[[131 123 131 126]
 [107 127 135 144]
 [113 150 117 135]] -> 150

[[116 105 137 115 131]
 [119 118 136 122 131]
 [114 147 143 128 145]] -> 143

[[126 143 117 112 110 136 113]
 [156 132 121 131 130 111 132]
 [128 128 128 128 128 128 128]] -> 128

[[137 143 136 143 133 141]
 [120 117 121 116 122 124]
 [122 130 118 131 117 150]] -> 131

[[101 124 113 103 133 111]
 [150 128 138 127 121 118]
 [113  98 132 114 129 126]] -> 114

[[124 125 123 120 127 124]
 [120 108 105 149 116 104]
 [143 149 151 146 128 152]] -> 146

[[126 136 127 132 129 131 130]
 [126 140 124 131 115 125 123]
 [129 152 110 124 129 101 133]] -> 129
---
[157 133 106 120 142] value 133
[130 145 116 150 121] value 130
[125 133 103 152 131] value 131
[130 127 128 106 125] value 127
[112 106 121 135 124] value 121
[137 134 151 112 121] value 134
[154 120 139 124 131] value 131
[100 129 125 123 104] value 123
[103 129 100 123 113] value 113
---
[[126 115 122 124 136 124 146 127 135 125 119]
 [137 120 123 122 139 131 133 117 131 136 135]
 [129 131 127 108 122 135 127 133 129 130 140]
 [145 106 136 141 133 140 123 107 140 147 147]
 [135 123 132 128 116 130 132 125 132 128 136]] -> 123

[[112 133 144 139 121 123]
 [120 117 138 125 132 139]
 [118 132 124 132 104 129]
 [148 129 109 132 117 147]
 [115 140 137 130 143 127]
 [115 121 119 109 139 131]
 [118 114 133 120 126 147]
 [128 137 144 119 146 130]
 [132 119 119 112 148 135]
 [128 144 131 147 117 118]
 [132 131 145 152 127 121]] -> 131

[[140 136 135 126 123 126 118 153 132 141 116 122 106 137 116 107]
 [119 116 132 140 135 107 137 112 117 120 135 125 118 115 130 129]
 [124 129 117 122 130 139 129 117 131 116 132 126 122 138 123 140]
 [139 139 148 121 147 126 144 124 124 141 126 141 120 122 135 117]
 [121 123 143 131 144 119 122 134 133 130 137 127 136 120 146 115]
 [136 120 141 145 139 120 128 139 126 132 119 110 111 116 130 111]
 [127 128 144 121 128 104 136 121 119 126 136 136 140 120 134 123]
 [122 139 116 152 116 145 105 115 127 150 118 144 137 130 133 147]] -> 139

[[122 111 111 129 136 139 149 147 137 122 131 105]
 [120 128 102 149 128 131 131 149 127 144 123 117]
 [156 114 141 133 136 118 117 150 115 120 122 122]
 [105 122 151 139 134 131 116 128 115 119 135 118]
 [141 138 130 104 132 144 130 128 121 119 122 134]] -> 138

[[121 118 143 127 131 132 133 134 142 136 132]
 [130 125 137 127 131 138 137 126 147 135 122]
 [129 120 134 126 140 135 140 127 138 134 129]
 [121 124 124 131 143 136 141 123 146 131 127]
 [133 118 131 123 132 137 132 120 137 135 124]
 [133 121 135 125 134 141 129 130 137 137 124]
 [137 130 132 122 122 127 144 131 106 120 124]
 [122 120 134 120 134 141 142 133 138 132 120]
 [133 128 137 120 134 140 130 126 137 133 126]
 [141 120 141 130 129 114 144 127 106 124 127]
 [130 121 131 120 134 137 139 139 146 140 121]] -> 121

[[115 128 141 118 127 135 128 129 139 114 118 123]
 [121 127 128 112 130 132 136 123 127 132 112 126]
 [124 129 132 112 119 124 126 123 133 126 112 129]
 [117 132 142 115 124 128 128 133 124 130 115 124]
 [124 127 133 116 123 134 138 135 126 138 116 119]
 [117 122 144 119 129 131 140 119 130 132 119 122]
 [123 135 128 111 125 130 125 129 131 131 111 125]
 [121 121 148 121 125 133 130 123 126 119 121 124]
 [125 132 145 125 140 134 128 120 129 126 125 133]
 [126 120 152 124 127 134 132 134 122 127 124 119]
 [131 129 153 119 121 130 128 125 132 135 119 130]] -> 129
---
[154 119 122 153 110 104 113] gives 113
[132 144 104 129 122 142 117] gives 117
[114 145 107 140] gives 140
[141 117 143 107 146] gives 146
[153 107 124 133] gives 133
[119 137 107 127 154] gives 154
[127 123 126 139 119 132 149] gives 149
---
array([[127, 155, 142, 116, 125, 131],
       [141, 122, 123, 119, 128, 130]]): 123

array([114, 151, 134, 136, 141, 125]): 134

array([[103, 142, 111, 147, 104,  99],
       [112, 114, 114, 136, 133, 123]]): 114

array([129, 149, 147, 132, 136, 133]): 147

array([[132, 131, 151, 132, 127, 141],
       [123, 130, 129, 123, 139, 139],
       [144, 129, 138, 140, 125, 155]]): 138

array([[129, 115, 103, 127, 112, 133],
       [128, 125, 103, 128, 124, 129]]): 103

array([119, 123, 123, 105, 129, 138]): 123

array([127, 118, 135, 138, 101, 127]): 135
---
[124, 102, 139, 112, 131] ⇒ 139, 139
[113, 144, 138, 147, 110, 105, 149] ⇒ 147, 149
[112, 140, 141, 104, 144, 124, 102] ⇒ 104, 144
[143, 99, 132, 133, 114, 121, 116] ⇒ 133, 143
[102, 104, 155, 114, 100] ⇒ 155, 155
[99, 115, 121, 131, 127] ⇒ 121, 131
[[132, 137, 133, 136, 139], [148, 141, 141, 146, 150], [136, 139, 140, 133, 135]] ⇒ 141, 150
[118, 127, 106, 139, 109, 121, 132] ⇒ 139, 139
[157, 101, 140, 106, 131] ⇒ 140, 157
